[-1.48  7.19 -3.54 -3.77  4.56] gives 7.19

[[-1.34  0.02 -1.98  1.87 -2.70 -1.24]
 [-3.56  0.64 -6.55  3.82 -6.31 -2.38]] gives 0.64

[ 4.54  4.10  0.82  5.77 -1.99 -4.67 -1.47] gives 4.10

[[-6.04 -0.74  7.12 -0.14  3.42]
 [ 1.71  1.31  4.99 -6.28 -5.25]] gives 1.31

[0.04 3.87 6.31 4.37] gives 3.87

[-0.36 -0.84  6.28 -1.63  2.87  2.97] gives -0.84

[-1.96 -2.99 -0.54  0.67 -6.32 -5.65] gives -2.99

[ 5.66  5.30  2.08 -4.68 -4.86] gives 5.30
---
4.29	4.04	5.90	3.91	5.29	2.79	3.85 Answer: 3.91

-0.57	-0.92	0.76	-0.30	-0.80	0.20	1.00
3.06	3.07	4.97	2.98	2.32	3.96	5.09
Answer: -0.57

-1.90	6.16	-3.70	-1.24 Answer: -1.24

-0.47	1.40	-0.37	-0.77	1.70	-0.27
-3.92	5.34	-4.11	-0.70	5.47	-4.28
Answer: -3.92

-3.30	2.55	-2.44	-0.74	-1.98	-0.22	2.64
-4.11	-5.35	-1.09	-3.75	1.02	0.15	-3.62
3.34	-2.52	2.60	4.01	1.24	-1.25	-3.53
Answer: -3.75

4.50	0.97	-7.19	-1.86	4.94 Answer: 0.97
---
7,8,7,7,7,4
7,6,4,1,2,8
Answer: 7

-35,42,10,19,-39,-22,32 Answer: 10

152,34,119,167,104,149,153
147,56,123,161,110,145,148
80,151,187,212,125,148,101
Answer: 119

5,-28,-37,-1,13,40,-3 Answer: -37

230,242,738,708,873 Answer: 738

36,35,26,40,5,58,33
64,62,71,55,97,44,70
Answer: 26
---
(1.09, 1.65, 0.28, 0.35, -1.16, 0.60) → 0.28
((-0.7, -1.9, 1.5, -1.2), (1.8, 1.4, 0.4, -0.3)) → 1.8
(-18.508, 18.405, -12.368, 18.020, -11.140, -16.314, -17.365) → 18.020
(-0.361, -1.080, 0.374, -0.739, -0.697, 1.478) → 0.374
(-1.79, 0.17, 1.58, 0.28) → -1.79
(-0.08, -0.01, 0.15, 0.10, -0.04, -0.13) → 0.15
((-140.2, -134.1, -132.1, 224.6), (147.5, 219.6, 192.3, -120.4), (18.8, -175.4, -112.1, 78.4)) → 18.8
---
Q:
[[ 0.75  1.80 -0.79  5.51  3.34 -1.35]
 [ 0.82  0.39 -0.83  1.50  0.39 -0.29]
 [ 4.03 -0.55 -3.56  0.70 -1.82  0.94]]
A: 0.82

Q:
[[ 3.71  4.11  3.45  5.35]
 [ 5.31 -4.99 -0.05  3.73]
 [ 4.85 -4.94  4.02  5.08]]
A: 5.31

Q:
[[ 0.76 -4.81  5.86 -2.16 -1.22]
 [ 0.29  2.34 -1.95  1.12 -0.04]
 [ 1.14 -0.19  1.11  0.43 -2.31]]
A: 0.29

Q:
[[-6.80 -0.39 -2.60  1.60 -0.99 -1.01]
 [ 0.11  0.10 -0.24 -0.18  0.59 -1.63]
 [ 0.74 -0.23  0.41 -0.21  2.10 -1.50]]
A: 0.11

Q:
[[-0.09 -0.59  1.97 -3.52]
 [-0.17  1.23 -3.26  6.92]
 [-0.25  1.09 -2.22  3.87]]
A: -0.17

Q:
[[-1.68 -1.69  0.87 -1.97  0.21 -0.62 -0.16]
 [ 1.17  0.69 -0.14  1.70 -4.17 -1.04 -1.85]
 [ 2.84  1.81 -0.67  2.84 -5.53 -2.33 -2.10]]
A: 1.17
---
array([[ 0.35, -2.02, -1.24, -2.88,  0.08],
       [ 4.98,  1.53,  5.15, -0.58, -0.31],
       [-1.54,  0.86,  1.39, -0.24, -3.48]]) → 5.15, -3.48

array([ 0.16, -0.27, -1.95, -2.08, -5.84, -2.85]) → 0.16, -5.84

array([[-0.96,  2.27,  2.95,  3.63,  5.22,  0.61, -4.22],
       [-2.18, -3.40,  0.41, -4.71,  1.46, -0.85,  5.73]]) → 5.73, -4.71

array([[-4.46,  1.05, -1.52, -1.89, -2.70, -0.22,  1.92],
       [-2.42, -0.28,  1.15, -6.32,  4.56,  0.91,  1.90],
       [ 3.73,  5.84, -1.41, -4.99, -2.31, -4.71, -4.40]]) → 5.84, -6.32

array([ 5.93, -2.16,  1.16,  3.47,  0.21, -0.69]) → 5.93, -2.16

array([[-4.76, -6.01,  1.87, -3.49,  1.94],
       [-1.12, -0.18,  0.42,  3.09,  4.53]]) → 4.53, -6.01

array([ 2.37,  0.65,  0.95,  5.40, -1.56]) → 5.40, -1.56

array([2.35, 5.95, 4.09, 4.79]) → 5.95, 2.35

array([[-1.99, -0.21, -6.57,  5.96],
       [ 2.61,  3.45,  1.00, -0.82],
       [ 2.24,  3.75, -0.97,  1.05]]) → 5.96, -6.57
